Each scene shows the same named points in several views, each turned, perhaps mirrored, and shifted as a whole.
A view may leave some points out, and in a few views one point is out of place. Which views, in the order they come, and which point in each? Write none if none.

Scene 1 (5 views)
A:
  Siruk -27.6, -3.6, -6.8, -15.0, 24.7, 17.0, 14.8, -17.4
  foriv -13.7, 13.3, -11.7, -23.7, 28.3, 24.5, 14.1, -19.6
  mig -6.9, 26.8, -5.2, -32.9, 41.9, 0.6, -8.5, -33.1
  zesiv -16.8, 0.6, -2.5, -27.8, 27.5, 20.3, 16.8, -7.8
  domiz -19.7, 4.4, -4.3, -20.9, 29.4, 10.8, 9.2, -19.6
  Sif -9.2, 23.7, -2.5, -31.2, 40.4, -5.3, -13.7, -34.2
  nipo -2.2, 34.2, -5.1, -33.6, 43.1, 1.7, -11.6, -34.5
  tud -7.0, 22.9, -12.7, -20.8, 25.2, 32.1, 18.0, -10.2
  Boto 2.1, 38.9, -4.2, -30.6, 42.8, -2.1, -18.1, -33.7
B:
  Siruk -72.6, 15.7, -1.4, -17.3, -38.7, -22.2, 18.3, 5.3
  Boto -31.3, -6.6, 28.7, -37.7, -38.4, -57.1, 16.1, 15.3
  Kisuk -65.6, 3.6, 9.1, -24.5, -41.9, -27.4, 12.2, 4.9
  nipo -32.2, 0.8, 24.6, -32.2, -35.9, -55.8, 16.6, 14.7
  mig -35.5, 4.5, 23.5, -28.0, -35.9, -51.7, 16.4, 16.5
  foriv -56.3, 13.8, -3.4, -24.5, -28.1, -35.3, 16.7, -3.0
  domiz -62.1, 12.3, 6.6, -19.4, -38.1, -30.0, 16.3, 7.1
  buvis -66.4, 17.0, -0.8, -16.8, -34.0, -25.7, 17.0, 3.2
  Sif -39.4, 1.6, 28.2, -26.0, -41.7, -48.9, 15.6, 19.8
  Vap -67.9, 1.4, 15.8, -21.1, -45.9, -24.9, 9.1, 7.9
  zesiv -64.0, 15.0, 2.4, -16.5, -31.3, -26.6, 6.5, -4.6
  tud -56.6, 7.6, -9.1, -36.1, -24.9, -35.4, 15.1, -10.8
C:
  mig 1.4, -7.0, -2.3, 19.5, -5.0, -37.0, 3.2, -24.0
  tud -0.9, -31.4, -1.3, 8.8, 29.8, -21.2, -19.8, -9.5
  Siruk -14.1, -27.2, -9.1, 38.7, 38.3, -30.3, -11.7, -16.3
  foriv -3.9, -24.4, -3.2, 19.4, 29.7, -23.6, -13.1, -18.4
  Vap -16.2, -22.4, -16.2, 40.3, 16.6, -32.2, -2.9, -4.8
  domiz -10.1, -20.8, -8.4, 33.8, 24.1, -28.2, -5.5, -17.1
  Boto 5.1, -7.6, -3.2, 11.8, -17.6, -42.5, 4.4, -17.6
  nipo 4.4, -7.3, -1.8, 14.7, -9.3, -37.9, 3.0, -22.8
  zesiv -12.4, -22.5, -10.7, 30.8, 31.1, -12.9, -10.8, -13.1
D:
  foriv 4.3, -16.3, -6.8, -11.3, -4.6, 6.3, 8.9, 23.3
  domiz 1.1, -9.9, -0.3, -12.0, -3.6, -2.7, 20.3, 16.8
  mig 5.1, 11.6, -5.2, -19.2, -29.0, 8.0, 8.2, 4.8
  zesiv 8.2, -23.5, -6.1, -11.4, -0.9, 3.0, 24.8, 20.4
  Siruk -0.2, -16.8, 2.8, -10.0, 7.9, -8.7, 22.2, 23.6
  Sif 3.4, 15.5, -3.1, -19.8, -28.8, 2.3, 13.5, 2.3
  Kisuk -5.7, -9.5, -1.4, -4.1, -6.4, -3.0, 23.8, 11.0
  buvis 4.0, -17.6, 0.5, -12.9, 3.1, -3.8, 20.2, 23.3
  Boto -0.4, 19.2, -9.7, -13.1, -38.9, 14.0, 5.0, -1.3
E:
  tud 46.6, -49.0, -18.9, 0.5, -13.3, -45.6, 22.2, 41.5
  Siruk 48.4, -43.3, -38.4, -6.0, 3.2, -27.0, 2.7, 40.6
  domiz 39.6, -36.4, -37.3, -12.8, -2.5, -30.7, 10.0, 44.4
  Vap 40.1, -27.7, -33.3, -20.2, -0.1, -33.2, -2.3, 51.1
  buvis 45.5, -43.9, -39.0, -4.7, -2.0, -28.2, 8.2, 39.9
  Sif 22.9, -17.4, -39.7, -29.5, -6.5, -34.9, 31.7, 55.2
  mig 23.3, -21.1, -38.5, -27.7, -10.6, -36.7, 37.4, 52.9
  zesiv 38.6, -42.9, -35.5, -4.6, -11.9, -36.8, 2.2, 38.2
  nipo 21.7, -18.8, -33.2, -28.5, -12.6, -41.5, 42.9, 55.4
  Boto 21.5, -14.6, -28.5, -32.6, -11.4, -43.5, 43.6, 60.6
Moved in: none

Scene 2 (6 views)
A:
  nakan 8.7, -18.0, 19.8, 15.7, -24.8, -24.6, -15.5, -6.6, 10.8, -0.1, 15.8, 21.9, -21.2, 19.9, -21.9, 0.2
  nuram 11.1, -18.3, 18.8, 15.7, -23.7, -29.5, -12.3, -3.7, 7.2, -5.2, 11.6, 12.2, -21.2, 17.1, -20.1, -1.9
  bir -15.4, -11.0, 27.8, 14.0, -1.9, 5.3, -32.4, -27.8, 30.8, 17.2, 6.9, 84.1, -16.0, -2.0, -14.6, -3.4
  zif 10.3, -17.5, 21.8, 13.4, -19.6, -29.2, -7.6, -10.6, 5.6, -6.6, 17.2, 6.8, -15.5, 8.5, -16.6, 5.2
  Dofut 12.7, -18.9, 16.4, 17.0, -23.8, -30.8, -14.4, 0.2, 7.0, -8.4, 3.4, 11.9, -22.7, 16.9, -18.8, -8.2
  lamaz 11.9, -18.0, 18.0, 16.0, -22.0, -30.3, -12.3, -2.4, 6.7, -8.9, 5.3, 10.2, -19.8, 12.7, -17.1, -5.3
B:
  nakan 5.4, -32.2, 6.4, 47.0, 35.7, -16.5, 22.4, 47.2, 56.9, 14.6, -43.5, -14.0, -11.7, 8.6, -6.2, 13.2
  zif 3.3, -32.1, 12.5, 45.4, 40.6, -18.5, 17.7, 51.8, 73.7, 19.8, -48.4, -14.5, -19.7, 5.6, 3.7, 9.2
  zep 4.6, -28.8, 10.2, 49.1, 37.1, -18.5, 18.4, 45.8, 68.2, 16.5, -47.5, -14.3, -11.3, 8.6, 0.8, 10.4
  Dofut 6.5, -38.4, 7.4, 38.1, 39.0, -20.1, 19.8, 51.0, 55.2, 11.2, -49.8, -21.3, -22.2, -1.5, -6.5, 4.8
  lamaz 6.2, -36.6, 9.7, 39.7, 39.4, -20.0, 18.1, 51.4, 60.6, 12.8, -51.1, -21.2, -21.6, -0.2, -2.9, 4.5
  nav 4.8, -30.2, 14.7, 44.2, 39.7, -22.5, 13.4, 46.5, 77.9, 15.2, -57.8, -23.7, -18.4, 1.7, 7.9, -1.4
C:
  zavu -8.8, 1.9, -8.9, -4.2, 13.5, -8.4, -11.2, -29.5, 11.5, -18.8, -0.6, 3.6, -14.4, 0.4, -4.3, 12.6
  bir -8.9, -9.2, -1.6, -37.7, -21.1, -3.2, -16.4, -34.3, 45.4, -34.4, 5.3, 2.0, 14.7, 14.0, -37.7, 11.2
  nav -1.1, -4.7, -5.1, -0.9, 15.7, 0.2, 10.8, -9.5, 12.7, -3.1, 11.8, -9.3, -26.4, -2.8, 3.1, 9.0
  zif -4.4, -2.5, -3.8, -7.2, 10.4, -10.1, 4.6, -8.1, 4.1, -4.1, 9.4, -5.4, -36.9, -2.2, 4.2, 10.5
  lamaz -6.0, 1.6, -7.6, 1.3, 19.5, -8.8, -1.7, -18.4, 2.8, -8.1, 3.4, -0.6, -30.3, -3.3, 6.2, 11.9
  zep -5.4, -2.8, -3.4, -11.9, 5.3, -11.5, -0.4, -11.9, 8.5, -8.4, 7.7, -3.2, -32.7, 0.4, -1.2, 11.1
  Far -6.3, -2.5, -3.5, -12.0, 4.5, -11.9, -1.7, -13.8, 8.9, -9.2, 6.5, -2.4, -30.7, 0.2, -2.1, 10.9
  Dofut -8.1, 3.7, -9.1, 2.7, 20.5, -10.8, -5.2, -21.3, 0.8, -10.3, 0.7, 0.8, -29.7, -3.2, 6.7, 12.3
  nakan -9.2, 1.1, -5.9, -11.3, 7.0, -16.5, -9.1, -18.5, 3.5, -12.6, 2.5, 1.0, -32.4, 0.2, -1.0, 13.1
D:
  Dofut 8.5, 10.9, -0.5, -3.4, 13.9, -24.0, -12.1, -6.9, 18.0, 6.5, 7.0, 0.1, 4.8, 5.9, 20.2, 17.1
  lamaz 7.2, 11.9, -1.6, -6.5, 15.6, -27.8, -9.9, -7.4, 18.4, 6.2, 11.6, 2.0, 6.1, 4.6, 17.2, 16.6
  zep -0.4, 22.0, -3.2, -16.3, 20.4, -26.4, -8.6, -5.8, 10.5, 0.4, 19.2, 6.3, 5.5, -4.3, 15.7, 19.2
  nakan 0.1, 22.0, -1.2, -11.8, 18.3, -18.7, -11.6, -5.7, 7.9, 0.2, 10.7, 1.4, 3.4, -1.8, 23.1, 21.1
  Far -0.2, 22.4, -2.7, -15.9, 20.2, -24.2, -9.4, -4.9, 9.4, 1.3, 18.5, 6.8, 4.9, -4.1, 16.3, 20.3
  nuram 4.2, 16.6, -2.4, -8.7, 17.8, -26.0, -10.4, -9.0, 14.7, 3.3, 10.5, -0.6, 4.5, 2.0, 21.4, 17.9
  nav 7.4, 12.1, -4.6, -14.0, 17.5, -37.6, -5.9, -4.0, 21.0, 6.5, 26.3, 12.6, 10.4, -0.7, 5.5, 15.1
  zif 2.1, 18.8, -4.6, -16.3, 22.5, -35.0, -6.5, -10.3, 16.6, 1.7, 20.7, 2.4, 6.2, -1.6, 16.2, 16.7
E:
  nav -11.9, -9.3, -37.6, -47.8, 37.7, 19.4, -13.3, -10.6, -28.3, -5.1, 5.2, 67.4, 16.7, -2.6, 39.7, -36.6
  bir -15.9, 0.3, -36.8, -19.3, 40.5, -4.4, -19.5, 20.7, -70.2, 10.7, -19.0, 23.8, -15.2, -18.1, 6.2, -59.4
  nakan -21.7, -3.0, -17.2, -52.5, 33.7, 20.3, -7.1, -5.9, -44.1, 6.6, 9.2, 52.2, 4.7, -3.0, 46.4, -38.9
  Far -22.7, -4.6, -23.5, -47.0, 36.3, 18.7, -9.5, -5.0, -41.0, 5.0, 7.2, 57.5, 9.9, -3.7, 41.5, -38.9
  nuram -16.8, -4.1, -20.4, -57.0, 32.9, 22.6, -7.8, -10.3, -38.1, 1.6, 11.5, 56.2, 7.6, -2.0, 49.7, -35.7
  zif -22.6, -8.0, -25.6, -49.6, 36.5, 21.7, -8.6, -10.3, -32.8, 2.6, 10.9, 65.4, 17.2, -1.5, 45.9, -35.8
  lamaz -10.9, -5.0, -24.3, -59.3, 33.5, 23.0, -9.2, -11.7, -34.5, -2.5, 10.4, 58.3, 7.9, -1.7, 49.6, -34.8
F:
  nav -58.9, -13.5, 56.4, -18.6, 34.6, 38.4, -8.9, -3.8, -53.1, -9.8, 25.8, -24.0, -11.8, 14.6, -5.2, -31.4
  nakan -56.1, -13.3, 70.0, -22.1, 34.1, 38.6, -1.5, -6.2, -25.9, -6.1, 24.8, -18.4, -20.2, 1.8, -10.1, -19.4
  nuram -59.2, -11.6, 67.2, -20.1, 33.3, 44.2, -2.1, -7.1, -31.6, -2.6, 30.2, -18.7, -21.5, 9.5, -9.9, -23.1
  Dofut -60.3, -12.4, 69.5, -17.7, 34.7, 49.8, -3.6, -7.0, -30.1, -1.1, 33.2, -21.1, -15.6, 15.0, -11.7, -25.0
  zavu -55.1, -19.4, 75.6, -18.2, 38.7, 42.3, -7.9, -3.9, -21.9, -9.9, 24.9, -23.9, 1.1, 8.1, -12.5, -22.5
  bir -38.7, -36.1, 79.9, -29.8, 45.9, 7.8, -16.4, 9.4, -15.0, -38.1, -7.4, -25.8, 31.0, -24.3, -9.5, -14.6
  zep -55.6, -13.4, 61.9, -22.9, 33.6, 33.6, -3.7, -4.3, -37.8, -9.0, 21.8, -19.0, -19.6, 2.3, -6.2, -22.6
  zif -58.2, -10.6, 58.9, -21.3, 31.9, 37.2, -2.8, -5.4, -44.8, -6.0, 25.9, -18.9, -24.9, 7.1, -6.0, -25.9
Moved in: none
